Look-ups in named tables: a row name and a column name give one cell, copied from the table.

diz:
|  | tafu | mal | diban |
|---|---|---|---|
| leniv | 0.27 | -0.38 | -0.59 |
| dalof | 0.25 | -0.38 | -0.69 |
| tepak | 0.56 | -0.44 | -0.19 |

tafu of tepak is 0.56
diban of tepak is -0.19
tafu of dalof is 0.25
mal of dalof is -0.38
mal of leniv is -0.38
mal of tepak is -0.44
diban of dalof is -0.69
diban of leniv is -0.59
tafu of leniv is 0.27

kivazin:
cols = puv, zuk, mor, lezize
nanopez: [81, 109, 28, 52]
kegotov: [81, 112, 26, 49]
mib: [82, 123, 25, 42]
tar: [68, 207, 11, 15]

mor of mib: 25
lezize of kegotov: 49
mor of tar: 11
mor of kegotov: 26
puv of kegotov: 81
puv of nanopez: 81
zuk of tar: 207
mor of nanopez: 28
lezize of tar: 15
Row with the largest mor: nanopez

geze =
,vol,sugaf,kilav
sas,7.53,3.48,4.97
sovufo,7.26,3.57,6.04
kos,7.34,3.76,5.05
piz,6.37,3.64,5.57
midasi,6.86,3.71,5.05
fufibin,0.55,6.67,4.12
gekugo,6.06,3.91,5.29
solisi,4.99,4.40,4.69
rugo,3.56,4.74,4.99
pep,0.93,6.77,3.58

What is the kilav of midasi in geze? 5.05
What is the vol of kos in geze? 7.34
What is the vol of rugo in geze? 3.56
What is the sugaf of gekugo in geze? 3.91
What is the kilav of sas in geze? 4.97
What is the sugaf of rugo in geze? 4.74
What is the sugaf of pep in geze? 6.77

zakuri.tsv
	gutos	fif	sugono	nif	bikotu
tak	-28.45	33.59	-19.20	-93.43	75.14
ruf	-29.65	-24.40	-14.88	-11.42	-12.68
tup	8.01	-42.22	-54.68	-17.63	-55.01

ruf, nif: -11.42
ruf, gutos: -29.65
tup, gutos: 8.01
tup, bikotu: -55.01
tak, bikotu: 75.14
ruf, fif: -24.40
ruf, sugono: -14.88
tak, fif: 33.59
tak, gutos: -28.45
tup, sugono: -54.68
tak, sugono: -19.20
tup, fif: -42.22
tak, nif: -93.43
ruf, bikotu: -12.68

veg:
cols = moko, savuko, biku
kenup: [0.8, -0.5, -0.2]
gumasig: [0.7, -0.3, 0.0]
kad: [0.9, -0.6, -0.2]

What is the savuko of kenup in veg? -0.5
What is the biku of kenup in veg? -0.2
What is the moko of kenup in veg? 0.8
What is the savuko of kad in veg? -0.6
What is the moko of kad in veg? 0.9
What is the savuko of gumasig in veg? -0.3
What is the biku of gumasig in veg? 0.0
What is the moko of gumasig in veg? 0.7
What is the biku of kad in veg? -0.2
Which row has the largest biku? gumasig

nep:
|  | lupa | gogabat | dib | vef | muz | gibi | lamu | defonun |
|---|---|---|---|---|---|---|---|---|
| vuz | 4.4 | 4.0 | 3.5 | 6.9 | 4.5 | 5.7 | 5.4 | 4.6 |
| vakori | 4.0 | 2.5 | 3.3 | 5.2 | 3.4 | 4.2 | 5.5 | 3.8 |
| difuvo | 4.7 | 2.7 | 5.2 | 4.0 | 3.9 | 5.4 | 7.0 | 3.6 |
| dat | 4.5 | 6.6 | 6.7 | 6.6 | 8.6 | 5.3 | 4.7 | 3.5 |
| lav | 5.2 | 3.6 | 3.4 | 1.7 | 5.3 | 5.1 | 4.8 | 5.3 |
| gak | 6.3 | 7.8 | 3.8 | 3.6 | 7.6 | 4.2 | 5.6 | 5.2 |
| tarit | 5.7 | 5.3 | 6.6 | 8.0 | 6.0 | 5.1 | 3.8 | 5.5 |

tarit, vef: 8.0
lav, lupa: 5.2
vuz, lamu: 5.4
difuvo, gibi: 5.4
vakori, lupa: 4.0
vuz, gogabat: 4.0
gak, lamu: 5.6
dat, lamu: 4.7
dat, defonun: 3.5
vakori, dib: 3.3
gak, muz: 7.6
dat, gibi: 5.3

lus.tsv
	kur	fom	roze	gebu	nusakel	san	dod	nez	fivi	veru
bet	-8.70	-3.20	3.16	-0.56	-1.18	-2.60	1.10	0.77	-7.47	2.63
dekizab	-7.73	-6.98	4.89	-1.88	-1.95	-5.25	2.68	-0.79	-9.42	1.40
sebi	4.11	-1.97	-2.74	-2.73	-2.09	-1.62	-2.06	-3.39	2.42	-4.15
dit	-4.70	-5.62	3.99	-2.82	-2.69	-3.92	0.82	-2.32	-5.80	0.14
lusob	-1.81	3.46	-2.33	0.55	-0.27	2.27	-3.02	0.12	1.18	-0.14
miveb	2.56	-2.46	-0.43	-3.25	-3.31	-0.92	-2.72	-4.82	2.31	-3.60
zir	4.35	-1.81	-2.16	-3.16	-2.48	-0.82	-2.90	-4.36	3.30	-4.16
mupeg	4.09	-2.00	-1.92	-3.17	-2.77	-0.75	-2.71	-4.28	3.05	-3.97
vop	-0.42	5.50	-2.51	-0.15	-0.79	4.53	-4.83	-1.68	4.49	-0.93
fofo	3.94	-0.97	-5.12	-1.07	-0.19	-1.45	-1.56	-1.12	1.78	-3.38

vop, fivi => 4.49
fofo, roze => -5.12
mupeg, veru => -3.97
miveb, kur => 2.56
vop, gebu => -0.15
lusob, nez => 0.12
zir, dod => -2.90
dekizab, veru => 1.40
miveb, roze => -0.43
dit, fivi => -5.80
lusob, kur => -1.81
fofo, nez => -1.12
bet, fom => -3.20
zir, veru => -4.16
dit, san => -3.92
miveb, san => -0.92

